In the rows, zero is written as 128.
Rows swapped in pairs by one turn or mirror: which row each one swaps with:
The rows were stretched afterwards, more along some directions than others.
j223: [112 149 160 118 107  97 150 136 162 153 143 149 155 132 154 136  91 150
 127 101 115 154  94 120 136 103]
j345: [109 143 162 116 106  88 130 145 170 151 163 160 160 131 146 129  87 136
 121 104 121 150  83 115 138 108]
j419: [125 111 149 153 105 112 111 136 152 127 171 133 122 128 148 126 126 122
 116 111 131 107 114 123 120  88]
j586: [114 143 154 121 114 100 147 128 155 123 157 134 137 125 137 127 130 128
 125 105  97 128  98 154 114 105]
j152: [120 144 158 131 101 100 152 135 162 127 159 133 136 121 144 131 125 124
 120 110 104 124  91 159 123  99]
j780: [116 147 150 123 111  92 161 137 144 136 147 129 146 131 163 143 103 148
 136  91 134 156  84 119 151 108]
j351: [119 117 150 128 100  91 137 135 165 160 181 141 160 122 143 117 129 127
 124 120 137 149  89 130 134  98]
j258: [118 110 154 132  92  93 137 139 167 155 177 145 157 123 148 116 130 124
 118 112 143 138  97 134 134  97]
j813: [116 138 145 102 108  96 161 113 121 118 146 127 144 119 134 136 129 127
 117  95 112 138 122 130 120 130]
j336: [134 123 147 146 118 118 113 137 137 136 164 125 124 129 143 117 116 137
 122 111 109 112 113 123 124  87]
j515: [102 132 160 131  98  79 138 143 146 123 162 132 146 104 155 136 117 112
 120 125 157 134 106 140 138 115]
j863: [132 152 147 123 102  89 146 153 155 127 155 131 141 127 161 133  93 126
 136  97 145 143  70 128 159 121]
j838: [140 143 137 132 114 113 134 149 137 150 132 127 149 110 156 111 100 140
 115 107 115 162 106 118 129  98]
j566: [121 144 141  88 118  97 130 147 142 136 167 145 135 146 131 124  98 115
 119  92 121 132 101 125 139 119]
j243: [108 126 164 132 127  79 135 136 162 120 180 150 137 130 146 138 121 136
 124 112 138 137 100 132 145  93]
j305: [117 133 147 109 104 100 160 114 134 119 147 133 139 122 135 135 132 132
 120  95 108 130 116 143 117 120]
j790: [142 144 139 113 127 133 128 155 130 151 157 136 143 144 130 118 129 150
 138  99  95 156  85 141 127  94]
j911: [125 156 163 116 102  99 130 171 141 139 160 146 155 127 145 138 104 137
 135  85 120 143  96 115 127 130]
j405: [119 152 147  93 126  87 135 147 140 149 165 144 145 131 138 108 100 130
 117 104 119 150 100 125 140 109]
j788: [132 146 144 114 117  96 131 158 140 152 147 138 151 114 150 105  95 143
 118 102 119 164 107 119 139  99]
j626: [107 145 160 117 104  93 146 138 166 151 149 155 156 132 152 140  93 147
 125 102 120 152  90 118 136 101]
j488: [ 97 127 159 132 101  79 137 139 141 126 171 134 148 107 155 143 119 112
 119 124 157 133 107 138 138 113]
j736: [118 146 137  94 118 104 137 132 142 136 167 147 134 143 133 127 103 114
 122 104 124 126  98 128 133 118]
j596: [144 136 133 135 114 114 132 146 141 147 134 128 148 109 154 108 108 142
 112 106 113 158 105 119 126  97]
j673: [103 122 162 139 111  75 134 137 164 121 175 146 142 119 154 139 120 128
 118 120 153 134  98 137 145  97]
j476: [110 141 154 119 108  96 158 131 156 144 139 142 150 132 156 139 102 156
 131  95 121 154 102 115 138 104]
j564: [115 132 148 110 105 102 160 114 135 118 145 126 140 119 136 134 132 131
 117  98 105 132 118 141 116 120]
j927: [121 120 148 130 104  90 137 137 163 164 181 139 154 125 142 116 132 126
 123 123 135 143  88 134 137  99]
j981: [134 154 151 126 129 102 119 166 137 132 154 130 124 133 139 121 105 144
 134  95  94 130  88 133 130 104]
j446: [132 145 140 113 130 122 130 151 132 152 163 141 151 140 128 116 138 151
 138  97 100 164  80 136 123 104]
j437: [139 128 127 142 116 128 133 136 142 139 137 130 147 117 154 124 117 139
 116 102 115 153 104 112 122  99]
j178: [116 116 124 138 138 100  98 141 160 141 186 144 140 133 133 111 124 122
 114 119 126 136  80 122 125 105]
j192: [117 160 161 112 105  97 131 167 138 135 166 145 163 127 144 137 109 134
 139  89 116 150  87 116 124 130]
j273: [ 96 131 166 130 110  76 136 137 148 123 174 140 148 113 154 138 118 121
 123 121 152 140 100 136 141 106]
j250: [118 135 138 118 103 130 132 129 113 135 152 112 134 129 134 145 110 105
 119 117 119 113 106 128 107 121]
j541: [113 141 136 109 114 100 140 142 163 139 172 149 149 139 139 149 111 141
 128  87 117 155  69 121 146 119]
j571: [127 142 139 111 128 120 128 149 141 147 165 150 157 141 131 118 137 150
 139  98 101 164  84 134 121 105]
j81: [126 161 152 115 119  94 129 170 141 136 156 126 127 129 138 133  97 139
 133  97 104 133  83 132 144 116]
j609: [113 136 134 115 116 112 136 136 157 142 171 143 149 137 137 152 117 138
 125  90 119 154  75 120 139 114]
j57: [133 146 145 101 101  96 144 141 108 126 140 113 141 112 142 145  95 117
 114 102 133 139 123 109 143 142]
j193: [123 158 161 100 117  91 134 155 135 147 170 150 169 134 134 124 125 142
 138  86 111 163  78 117 130 120]
j801: [115 139 152 127 110  90 162 139 153 134 147 138 147 132 162 144 107 150
 134  94 141 151  94 118 147 108]
j893: [136 135 133 115 124 129 130 148 143 150 154 147 148 144 133 117 136 149
 136  99  97 160  89 140 125  99]
j516: [127 104 153 153  90 103 117 137 159 140 173 137 140 124 150 124 119 128
 110 110 139 113 111 118 122  94]
j849: [118 166 151 111 115  89 135 167 143 137 159 125 131 131 140 139  98 136
 136  96 108 136  81 130 149 124]
j659: [116  99 149 142  98 105 112 125 156 136 184 148 144 128 152 127 125 119
 112 106 137 123 110 116 123  98]
j303: [149 137 138 119 122 131 116 160 133 159 168 129 135 130 137 127 114 139
 125 116 112 153  95 133 144  80]
j523: [131 138 151 129 138  99 134 145 163 129 165 146 126 145 137 132 120 140
 134 102 114 133  96 125 147  96]
j896: [106 134 150 134  90  99 138 140 127 129 153 112 147 100 156 146 110 102
 117 128 145 127 109 138 126 117]
j882: [118 136 152 109 108  96 159 118 133 117 148 129 140 122 134 132 133 133
 118  94 109 136 113 139 119 123]
j7: [125 147 150 109 116 108 138 160 141 144 159 151 160 137 137 120 128 146
 140  84 108 162  82 132 125 116]
j767: [117 114 131 145 123 111 121 131 138 140 172 112 113 123 139 128 126 120
 113 128 125 112 110 127 124  87]
j490: [120 103 153 146  96 104 120 126 159 142 184 136 148 122 147 120 130 124
 111 116 135 118 107 124 115  88]
j711: [116 108 120 138 136 106 103 134 158 139 185 141 135 130 135 114 128 123
 111 123 131 135  86 119 125  99]
j465: [113 130 159 132 131  87 133 135 164 120 175 152 127 138 144 139 120 135
 128 108 128 133  97 126 143  90]
j267: [126 159 167 113 104  97 138 174 140 134 156 146 162 128 143 139 101 141
 136  84 122 149 104 115 128 130]
j438: [132 147 149  96 112  87 139 154 141 147 158 143 149 125 141 107  96 137
 114  96 125 154 104 125 144 112]
j902: [121 114 131 146 110 108 130 134 145 136 159 112 112 120 145 137 122 116
 111 126 130 107 117 126 132  93]
j545: [ 95 132 161 132 102  79 136 145 144 124 169 135 148 106 156 141 114 112
 123 124 151 136 103 138 136 111]
j592: [123 140 142 100 109  98 159 123 115 120 140 124 143 115 134 142 121 128
 114  94 117 142 124 122 123 136]
j616: [124 127 153 122 103  90 142 147 166 165 172 142 157 122 145 117 121 127
 131 119 132 158  85 134 139 102]
j777: [134 142 147 124 120  91 141 146 157 146 154 131 134 139 137 129 114 132
 139 117 110 140  89 115 137 115]
j174: [133 105 157 154  94 104 126 141 159 138 172 133 148 120 152 124 119 134
 112 108 144 123 118 122 124  90]
j946: [133 153 157 141 104  88 135 166 178 134 172 136 138 122 155 124 111 117
 133 111 122 130  67 154 147 100]
j291: [117 165 167 111  96  91 140 163 135 139 153 126 141 118 147 144  89 120
 133 103 126 134 106 106 143 128]
j839: [126 141 146 101 106  95 155 133 108 120 142 115 144 113 139 146 109 123
 114  99 131 144 127 112 135 141]
j939: [115 128 150 132  86  95 141 143 144 140 153 113 125 114 152 150 103 108
 112 119 142 113 119 118 140 107]
j840: [139 143 145 111 107 104 133 155 116 138 150 115 138 119 138 139  92 118
 118 106 136 141 112 107 151 122]
j829: [108 156 167 101 107  92 128 159 140 132 167 157 160 134 144 141 103 130
 140  79 117 155  88 105 127 141]
j964: [112 138 149 138  95 108 139 138 118 130 146 105 143 101 152 142 111 103
 116 132 137 121 107 139 115 123]
j758: [124 146 150 127 114  87 145 160 156 129 160 132 141 132 163 143  99 130
 141  89 144 148  73 125 159 114]
j42: [127 133 154 126 104  86 145 151 163 162 172 132 150 123 145 119 121 120
 132 122 134 145  88 132 142 105]
j817: [121 108 150 137 104  95 123 126 152 150 185 142 156 126 142 117 140 125
 114 116 139 135  98 118 126  86]
j275: [119 163 166 104  92  85 134 165 132 136 159 135 149 124 145 147  88 121
 135  88 123 130 100 114 136 144]

j566 is swapped with j758
j777 is swapped with j303
j849 is swapped with j767
j863 is swapped with j736
j275 is swapped with j419
j673 is swapped with j592
j616 is swapped with j893
j178 is swapped with j609
j193 is swapped with j817

Rows swapped in pairs by one turn or mirror: which row each one swaps with:
The rows were stretched afterwards, more along some directions than others.
j33: [153 161 119 153 113 146 119 140 154 108  91 137 162 116 140 137 143 133
 112  96 137 169 130 151 119]
j318: [ 85 135 134 141 133 143  98 134 145 127 116 124 136 129 125  78 139 135
 127 113 102 162 140 139 120]
j322: [137 118 120 146 126 162 102 149 163  99 117 128 163  90 125 122 141 121
 139 111 135 148 147 132 127]
j996: [108 138 148 130 137 133 109 134 162 124 124 129 126 136 135  82 130 138
 125  89 122 177 126 142 116]
j975: [ 87 147 155 114 124 158  99 127 147 121 123 133 136 140 135 130 154 128
 143 144 119 151 148 143 134]
j944: [112 151 144 121 116 147  87 122 133 124 119 131 148 158 153 153 149 126
 110 120 130 169 141 174 121]
j804: [167 110 139 104 126 121 116 132 119 130 160 108 155 130 140 145 124 122
  95  91 145 123 135 140 115]
j134: [111 140 140 108 134 108 104 104 123 109 112 120 158 137 117 129  99 122
 127  92 119 126 128 115 102]
j608: [101 148 145 137 133 137  99 136 149 122 123 132 127 137 134  88 138 149
 121  99 133 172 135 144 109]
j491: [114 131 127 106 123 152 116 146 117 105 111 125 134 136 136 127 130  88
 134 118 139 148 133 126 120]
j854: [103 131 142 137 128 140 113 139 155 118 136 130 127 117 126  85 139 147
 123  90 126 166 127 145 116]
j796: [125 118 156 142 134 157 126 147 143 110 136 127 138 114 133 151 142  98
 133 114 109 128 137 154 116]
j82: [113 131 137 100 105 102 113 123 128 134 141 154 124 162 120 151 145 160
 131 105 131 143 123 138 133]
j377: [132 112 143  94 118 139 144 128 144 121 159 138  94 134 145 128 142 134
 110 126 138 135 116 119 149]
j86: [100 108 139 117 117 122 110 112 129 119 153 146 158 120 110 162 152 114
 134 135 112 126 147 121 116]
j535: [143 109 132 109 128 148 142 128 123 125 154 116 126 121 141 126 146 119
  99 138 147 135 113 116 146]
j464: [162 155 125 140 105 148 117 139 160 115 101 133 169 102 145 144 139 125
 119  97 144 167 130 157 124]
j957: [133 111 135  99 103 136 155 137 145 116 148 140 112 125 132 131 152 125
 117 115 124 146 123 113 140]
j990: [ 96 147 140 112 135 103 103 102 125 120 116 120 136 151 120 125 107 125
 113 106 126 120 129 109 107]
j580: [106 146 145 120 108 135  83 126 132 125 127 137 152 160 149 168 138 127
 124 119 117 165 137 172 125]
j265: [135 127 147 108 108 142 145 135 122 123 140 134 122 129 152 115 139 130
  92 110 161 135 119 114 153]
j920: [108 128 136 140 134 161 116 147 171 113 127 137 131 104 134 144 155 122
 123 145 117 119 154 134 127]
j888: [ 97 105 143 106 107 117 128 136 138 126 165 150 125 134 123 149 150 158
 133  99 126 152 120 115 152]
j651: [154 117 115 135 121 158 101 141 140 118 127 129 171 109 116 138 141 121
 142  98 133 138 141 137 120]
j518: [156 117 133 137 117 163 102 139 158 139 150 127 173 109 119 119 147 121
 135 107 119 121 158 139 134]
j555: [ 79 148 157 124 135 157  86 111 127 116 130 145 129 145 109 152 162 127
 125 152 142 144 156 142 135]
j276: [142 105 136 101 113 132 153 129 126 136 158 119 119 125 148 111 125 123
  99 127 132 133 116 108 145]
j724: [103 141 144 139 130 128 116 132 154 121 123 135 114 141 124  72 151 157
 125 102 123 170 129 142 118]
j556: [ 69 138 164 123 126 145  95 123 152 115 138 139 118 128 115 123 163 129
 136 140 130 149 153 130 124]
j998: [130 136 117 138 129 150 101 126 151  80 111 134 152 122 128 132 140 130
 116 101 126 137 153 154 105]
j266: [ 92 108 134 117 114 123 124 123 129 138 149 155 113 137 125 165 150 149
 138 131 105 144 126 130 158]
j226: [148 117 126 106 121 145 110 111 146 128 137 111 149 135 147 101 113  83
 113 120 156 129 139 106 132]
j851: [148 134 107 153 109 152 120 137 151 102 110 117 164 109 147 140 136 131
 134 102 128 171 129 151 108]
j588: [119 146 155 124 111 144  95 129 144 124 128 140 138 160 149 148 152 124
 120 118 135 159 144 171 125]
j248: [ 94 139 143 105 129 113 102 105 117 106 120 131 142 149 111 130 107 122
 128 102 124 108 139 108 108]
j375: [100 153 133 114 122 116 111 108 120 105 111 132 149 149 119 126 110 126
 122  89 126 113 139 125 103]
j912: [117 134 117 106 109 151 118 145 113 113 123 115 149 133 146 161 108  96
 122  95 122 150 116 135 119]
j599: [ 75 148 164 127 131 159  90 113 134 133 120 129 136 128 131 143 143 123
 126 155 138 150 160 143 139]
j632: [120 133 150 149 112 139 132 145 172 122 125 139 130 113 145 146 142 135
 121 122 119 130 148 153 141]
j598: [127 131 155 158 123 160 124 142 165 127 125 126 142 110 138 156 135 137
 116 121 123 131 138 152 140]
j846: [107 152 127 124 130 128 104 103 107 138 113 116 155 156 127 141  97 122
 113  94 109 123 128 121 116]
j726: [120 157 138 124 129 134 102 110 128 115 103 130 164 118 148 108 101  78
 100 124 160 132 140 116 101]
j41: [108 133 171 135 116 135 120 139 168 115 128 148 140  96 123 140 139 144
 126 124 154 132 148 141 133]
j407: [101 139 134 136 135 137  95 134 158 121 128 130 129 127 135  69 148 137
 115 108 129 157 134 137 116]
j415: [ 78 144 137 119 107 105 102 121 124 120 123 161 128 141 121 165 146 143
 134 139 111 144 146 139 128]
j458: [123 137 120 104 136 144 108 118 146 106 109 125 143 122 131 114 126  71
 109 141 137 129 141 101 118]
j597: [140 141 147 133 123 150 105 141 167 141 118 131 152 116 139 149 148 120
 110 131 143 145 131 141 136]
j643: [158 130 124 143 129 156  99 134 144 129 138 117 159 116 133 147 144 120
 119 104 134 127 152 126 123]
j773: [124 144 128 109 121 159 100 128 132 121 116 113 145 131 151 129 103  76
 119 105 144 141 145 120 114]
j12: [134 137 115 162 117 171 104 142 142 128 129 132 164 106 122 144 155 129
 134 120 120 125 150 148 128]
j206: [119 143 145 149 127 124 115 137 121 125 109 117 149 117 147 137 111 100
 125 106 100 142 120 150  99]
j132: [133 115 122  96 127 149 119 130 164 111 131 134 136 113 126 125 135  79
 126 129 136 133 135 112 135]
j568: [154 105 141 111 147 136 108 121 128 127 162 105 144 145 110 126 124 125
 104  83 137 116 149 141 112]
j503: [146 148 122 106 121 159 120 121 124 118 112 115 149 135 157 129  95  81
 115 107 152 137 133 110 123]
j22: [112 143 140 106 125 113 102 105 129 126 120 127 149 145 122 125  94 120
 122  94 123 103 137 125 113]
j527: [111 107 134 108 118 120 108 115 118 108 159 135 158 122 110 169 153 119
 128 133 126 129 143 119 105]
j959: [108 134 119 103 108 150 110 133 117 119 131 122 132 141 142 124 120  97
 111 116 140 123 142 123 136]
j619: [101 113 145 114 116 134 105 112 121 111 159 140 165 127 101 166 151 121
 143 132 116 134 154 129 113]

j555 is swapped with j415
j651 is swapped with j773
j22 is swapped with j854
j276 is swapped with j598
j990 is swapped with j724
j407 is swapped with j375
j998 is swapped with j726

